In the rows, 128 means zero.
R: rows in a few groups, each row roughly a mix of its group's directions:
R (121 x 12):
[[114 193 150  98 134 134 111 164 100 112  85 124]
 [149 108 103  86 124 156 145 148 172 163  89  96]
 [ 68  75 134 115 160 150 127 132 163 154 142 116]
 [107 106  82 124 158 137 139 121 182 140  72 120]
 [115  56 102 155 134 153 152 142 157 154 115 153]
 [163 161 167  88  99 102 126 122 157  78 122 125]
 [ 93 199 114 144  87  94 121 100 121 126 127 131]
 [173 108 135  87 118 151 135 146 177 152  82 115]
 [ 91 152 103  92 137 156  94 124 131 100  67 120]
 [ 57  86 132 108 153 151 126 140 156 157 142 119]
 [124  67 106 164 136 137 170 117 150 150 154 162]
 [157 111  51 112 109 144 133  84 144 129 121 112]
 [156  76 179 117 155 166 140 165 115 129 109 122]
 [138 200 171 120 108 107 108 122  97  97 119 135]
 [ 84 176 120  90 137 146 103 135 119  94  79 124]
 [114 116 148  87 116 132 151  88 130  81 186 116]
 [180 130 138 101 127  94 146  88 133  68 136 114]
 [151 117 105  81 138 145 132 151 168 163 100  78]
 [170  92 105 173 120 111 156 101 146 148 176 123]
 [187 129 151  70 127 134 123 143 160 136 114  90]
 [141 142 128  64 138 144 139 158 181 138 103  96]
 [174 166 170 123 123 111 143 146  83 112 160 158]
 [106  70  98 155 162 147 110 121 114 167 159 111]
 [171 165 167 113 115 121 140 145  77 111 156 161]
 [118  58  97 126 151 152 139 144 163 162 137 108]
 [ 85 165 138  91 145 147 109 152 112 101  74 142]
 [ 72 154  91 145 112  90 101  95 155 148 144 127]
 [168 137 132  67 130 146 135 152 161 150 107  83]
 [182  81 163  97 156 163 137 142 118 109 110 122]
 [103 183 140  96 140 134  96 153 107  99  78 117]
 [ 89  85  92 169 157 145 113 128 103 169 147 117]
 [129  78  91 155 113 129 146  98 169 164 157 105]
 [150  93  56 111 111 138 127  86 149 138 121 106]
 [148 109 103  87 129 143 127 143 178 160  89  85]
 [149  86 147 175 128 129 135  86 181 141 156 133]
 [198  76 135 109 155 154 148 126 126 121 104 126]
 [146  99 129 114 111 137 137 101 145 103 207 102]
 [177 180 137 160 101 111 120 121  92  93 120 150]
 [126 149 141 110 147 164  71 143 121 155  68 128]
 [ 64  83 122 117 159 139 138 146 164 163 133 116]
 [188  87 100 154 128 116 156  97 158 145 150 134]
 [117 180 168 103 143 121 102 159  92  95  98 135]
 [136 130 153 138 113 115 153  92 134  69 190 124]
 [ 67 156 150 109 134 153  85 143 122 106  87 122]
 [ 91 154  66 140  88 101 134 116 131 157 159 133]
 [100  57 102 157 132 156 152 141 153 154 123 145]
 [ 97 174 154 107 157 130 112 157 105  90  85 148]
 [ 86 177 152 101 134 145 100 148  98  92  95 139]
 [170 103 132  89 123 147 134 141 186 146  82 129]
 [111 147 190 149 156 108 145 171 101 116 140 162]
 [103  92  72 121 148 134 135 119 175 150  86 110]
 [155  89  54 119 112 135 141  91 147 142 132 115]
 [162 105 109 113 123 137 142 155 175 162  67 125]
 [115  64 107 171 150 154 121 122 104 168 146 139]
 [151 187 164  95 104  96 121 130 142  85 111 118]
 [131  99  47 116 107 141 137  93 143 140 129 103]
 [ 95  91  82 127 143 133 129 111 183 148  94 102]
 [ 96 132 139 188 117 113 121 110  91 104 141 181]
 [109 164 196 146 150 112 124 167 101 108 132 149]
 [129 206 144  97 107 120 105 102 106 103 111 122]
 [ 66 145  94 152  97  99 120 119 144 159 165 125]
 [127 184  78 157  92  93 127 110 124 120 157 141]
 [183 181 128 140  96 107 127 115  93  93 118 144]
 [168  88 178 125 166 156 121 160 115 115  96 129]
 [199  76 154 127 153 148 135 136 116 111 109 136]
 [ 74  68 131 117 155 142 131 143 159 162 145 114]
 [156 111 123  71 143 147 135 148 178 149 120  84]
 [ 82  75 126 121 160 148 128 136 170 169 129 108]
 [103 127 158 166 139 111 114 110  92  93 182 160]
 [131 103  60 119  97 148 125  83 151 141 133  97]
 [100  85 108 146 145 153 171 168 157 157 110 155]
 [167  96 190 119 163 161 121 147 116 101 108 126]
 [ 82  94  97 133 153 136 132 128 182 150  85 114]
 [158 120 125 118  95 101 166  89 128  89 180 113]
 [147 130 148 180 144 154  66 161 122 151 108 140]
 [112 165 121  80 145 128  96 146 104  97  71 120]
 [152 102  57 116 103 148 126  81 145 135 129 108]
 [164 180 142  81  97 120 153 118 150  97 102 142]
 [125 162 192 140 155 108 130 170  96 108 128 155]
 [154 191 155  85 101 119 141 124 141  97  99 141]
 [ 84 184 111 156  85 107 128  99 131 127 163 130]
 [ 94  86  88 179 147 141 127 129  96 165 144 127]
 [119  59 112 164 129 149 159 152 148 157 115 153]
 [193 170 118 140 101 111 127 111  91 100 111 150]
 [121 100 136 121 120 109 145  63 138  86 179 133]
 [181 129 119  65 130 141 133 131 164 147 110  90]
 [123  52 124 154 132 155 160 139 149 144 141 162]
 [179 168 119 140 134 129  88 153 127 149  72 116]
 [164 105 185 108 153 162 120 161  99  98 113 133]
 [101  71 121 173 153 151 111 130  99 162 158 124]
 [119 159 193 142 154 108 134 167  98 107 135 158]
 [113 174  70 158  93  92 130 105 139 143 148 133]
 [174 182 153  81 113 104 128 126 149  98 107 127]
 [137  88 181 110 167 153 132 157 106 113  89 144]
 [ 96 169 166 100 152 130 110 166 113 109  80 142]
 [ 78 170  93 151 104  84 113 103 151 145 138 123]
 [ 94  68 107 109 156 143 129 122 172 160 148 108]
 [115 129 136 187 124 108 128 110  73 111 165 163]
 [153 204 141  97 107 109 113 106 109 105 107 125]
 [152 156 184 123 111 129 124 137  78 104 164 163]
 [ 56  91 134 108 158 143 129 147 158 155 133 115]
 [105  56 111 165 139 150 155 145 143 149 133 155]
 [127 120 138 126 124 101 145  81 154  76 187 114]
 [120 148 213 144 146 110 115 162 114 120 135 145]
 [142 194 174 117 122 101 104 119 101  90 137 135]
 [186  95 105 147 111 105 156 117 125 156 178 121]
 [ 67  80 130 111 157 151 126 140 161 156 150 113]
 [120 119  62 118 158 122 134 121 163 128  72 106]
 [ 87 139 122 180 132 112 116 105  74 113 164 149]
 [163 201 152 116 109 111 111 117  91 116 104 132]
 [161 148 192 135 113 118 130 128  97 112 176 157]
 [134 102  52 115 104 138 132  92 150 146 131  96]
 [111  77  93 181 148 137 127 134 100 171 142 123]
 [192 178 120 147 101 106 127 119 101  92 124 139]
 [ 78 171  97 156 108  88 112 104 156 147 140 118]
 [108  81 129 161 109 152 160 123 162 176 162 139]
 [ 74  71 121 116 157 148 131 133 164 159 147 117]
 [150  84 163 101 168 156 140 160 104 113  92 147]
 [ 88 131 114 139 127 135 128 178 112 188  84 141]
 [113 144 121 115 169 152  96 159 133 155  60 136]
 [128 125 141 185 120 106 122 101  75 106 160 165]]
one row of each group, then the others: which group is each in?
[168 179 175  85 110 112 126 125 137  90 123 128] : W
[ 66 172  96 149 101  98 122 105 140 137 153 136] : U
[142  99  52 118 107 142 129  86 148 138 128 103] : X

[161 131 124  69 131 147 136 151 169 152  98  87] : W
[151 163 170 137 113 115 140 146  75 110 176 151] : X
[203 103 109 154 119 106 140 102 144 145 158 112] : X
[175  99 123  98 125 138 140 154 179 154  84 114] : W
[147 192 168  85 113 110 133 136 142  89 116 129] : W
[ 89 168 141 125 153 151  82 166 125 145  83 135] : U
[104  54  99 137 131 161 150 130 164 148 130 135] : W
[120  81 118 174 124 113 165 127 147 167 177 125] : X
